[[ 99 127 123 126 149 137 145]
 [125 127 123 126 134 134 135]
 [118 127 123 126 137 134 136]] result: 123

[[127 146 145 108 146 158]
 [141 107 114 131 130 131]
 [135 118 123 118 108 140]] result: 114

[[109 150 126 130]
 [124 146 133 106]
 [104 125 140 116]] result: 133

[[119 125 135 125 123]
 [120 121 115 104 124]
 [126 133 125 119 145]] result: 115

[[112 142 122 116 148 154]
 [126 123 134 137 143 156]
 [112 120 116 121 144 154]] result: 134

[[131 142 104 114 126 124]
 [129 135 115 119 132 119]
 [131 134 108 112 125 129]] result: 115

[[130 148 116 148]
 [130 141 151 134]
 [127 113 112 120]] result: 151

[[119 129 118 130 131 134]
 [154 143 108 133 129 116]
 [138 113 134 118 140 112]] result: 108
---
152,130,111,139,137,157 --> 152, 157
153,154,134,138,124 --> 153, 124
147,154,135,106,147,127,137 --> 147, 137
134,138,128,120,150,128,132 --> 134, 132
150,102,118,98 --> 150, 98
111,111,122,125,101,110 --> 111, 110
---
[156 108 147 114] out 147

[[129 119 148 105 123]
 [114 129 133 109 128]] out 109

[[123 124 122 145 117 127 122]
 [112 141 137 122 106 116 122]
 [116 135 144 109 134 130 128]] out 130

[[128 135 135 152]
 [135 138 125 151]] out 125

[147 130 120 134 113  99] out 113

[[121 135 142 119 132 117 139]
 [128 127 133 153 137 136 123]] out 136
---
array([121, 151, 130, 127, 119]) yields 121

array([[125, 122, 123, 133, 135],
       [117, 134, 128, 122, 140],
       [150, 139, 104, 124, 125]]) yields 125

array([151, 122, 149, 143]) yields 151

array([156, 125, 144, 124, 134, 117, 128]) yields 156

array([157, 141, 108, 130, 115, 127]) yields 157

array([[132, 136, 132, 110, 106, 137],
       [129, 114, 113, 115, 124, 151],
       [111, 127, 109, 134, 108, 125]]) yields 132
---
[[131 112 129 140 130 107 150]
 [114 141 135 128 146 154 105]
 [141 145 138 104 115 154 119]] out 141

[[139 111 121 120 110 146 139]
 [127 127 129 130 130 130 126]
 [132 152 142 139 130 120 124]] out 132

[[130 133 124 139 145 143 126]
 [122 120 125 134 152 116 144]
 [124 140 128 123 124 129 126]] out 124

[[123 110 131 120]
 [122 110 130 132]
 [111  99 134 114]] out 111

[[130 125 123 132 112 125]
 [129 123 133 126 103 125]
 [127 128 128 132 125 132]] out 127

[[128 129 126 137 127 129]
 [118 138 106 124 115 130]
 [137 134 132 133 122 136]] out 137
---
[[120 124 121 102 150 141 145]
 [120 125 117 102 149 141 143]
 [120 125 111 102 148 142 141]] -> 145, 120

[[136 133 143 150 122 129 128]
 [137 135 142 149 137 124 150]
 [131 135 134 138 135 126 142]] -> 128, 131

[116 105 148  99] -> 99, 116

[141 127 106 117 113] -> 113, 141

[[137 134 121 128 144 123 121]
 [133 123 126 123 156 126 138]] -> 121, 133

[151 113 126 105 109] -> 109, 151
---
[131, 151, 103, 99] >> 131
[137, 106, 107, 150, 99, 118, 153] >> 137
[137, 114, 155, 128] >> 137
[124, 114, 111, 128, 157] >> 124
[129, 152, 115, 109, 145, 120] >> 129
[121, 115, 150, 124] >> 121
[139, 134, 103, 137, 116, 152] >> 139
[153, 121, 143, 127] >> 153
---
Input:
[[135 105 105 124 124 129 138]
 [118 121 133 117 125 147 130]]
Output: 105

Input:
[[120 131 130 121 145]
 [121 128 127 137 146]
 [123 101 103 128 117]]
Output: 128

Input:
[[125 130 124 128 124 131]
 [132 151 139 118 138 128]
 [124 128 132 125 137 132]]
Output: 151

Input:
[[139 129 132 139 114 129]
 [151 134 126 126 116 134]]
Output: 129

Input:
[[126 134 116 143 143]
 [104 128 124 123 140]
 [134 122 111 141 131]]
Output: 128

Input:
[[117 129 131 120 119 121]
 [111 156 156  98 109 117]]
Output: 129
---
array([107, 157, 117, 130]) out 107

array([[144, 133, 135, 127],
       [157, 143, 142, 108],
       [149, 145, 136, 112]]) out 149

array([111, 123, 125, 154]) out 111

array([153, 120, 127, 122]) out 153

array([[148, 129, 142, 124],
       [122, 119, 123, 149]]) out 122

array([[145, 101, 115, 148],
       [101, 135, 114,  99],
       [156, 114, 122, 112]]) out 156

array([[135, 108, 111, 118],
       [136, 104, 132, 114]]) out 136
---
[156 119 120 130]
120
[142 150 153 146]
153
[107 130 156 121]
156
[123  99 135 132]
135
[139 123 114 103]
114
[128 126 116 107]
116
[135 103 119 118]
119
---
[130 121 101 145]
145, 130

[155 157 150 158]
158, 157

[129 122 108 139 157 127 121]
157, 139

[138 133 149 155]
155, 149

[[125 123 124 127 103 151 119]
 [145 142 129 123 150 148 137]]
151, 150

[[142 158 117 113 140]
 [115 124 127 117 116]]
158, 142
---
130	138	105	147	120	128
128	116	128	127	129	127
129	137	105	147	121	128
>> 129

109	132	122	131	136	112
128	115	156	128	151	111
>> 151

121	129	128	131	151	142	132
128	132	115	125	126	126	103
>> 126

124	116	111	153	122	125	136
121	108	115	150	118	124	128
135	135	105	133	141	134	148
>> 124

143	138	131	140	137
135	152	153	128	147
>> 128

147	126	111	126	120	137
154	111	127	154	137	142
>> 137
---
[[105 110 109 107 112 149 110]
 [107 111 147 110 109 109 111]] --> 111

[[126 122 124 155]
 [140 126 117 111]] --> 111

[[131 124 127 123 127 108]
 [127 126 125 131 112  99]] --> 99

[[122 151 145 134 112]
 [120 118 124 124 127]] --> 127

[[154 148 133 140]
 [116 101 107 123]] --> 123

[[113 106 135 113 113]
 [107 100 134 114 109]] --> 109

[[132 129 120 131 126]
 [147 138 115 106 119]] --> 119
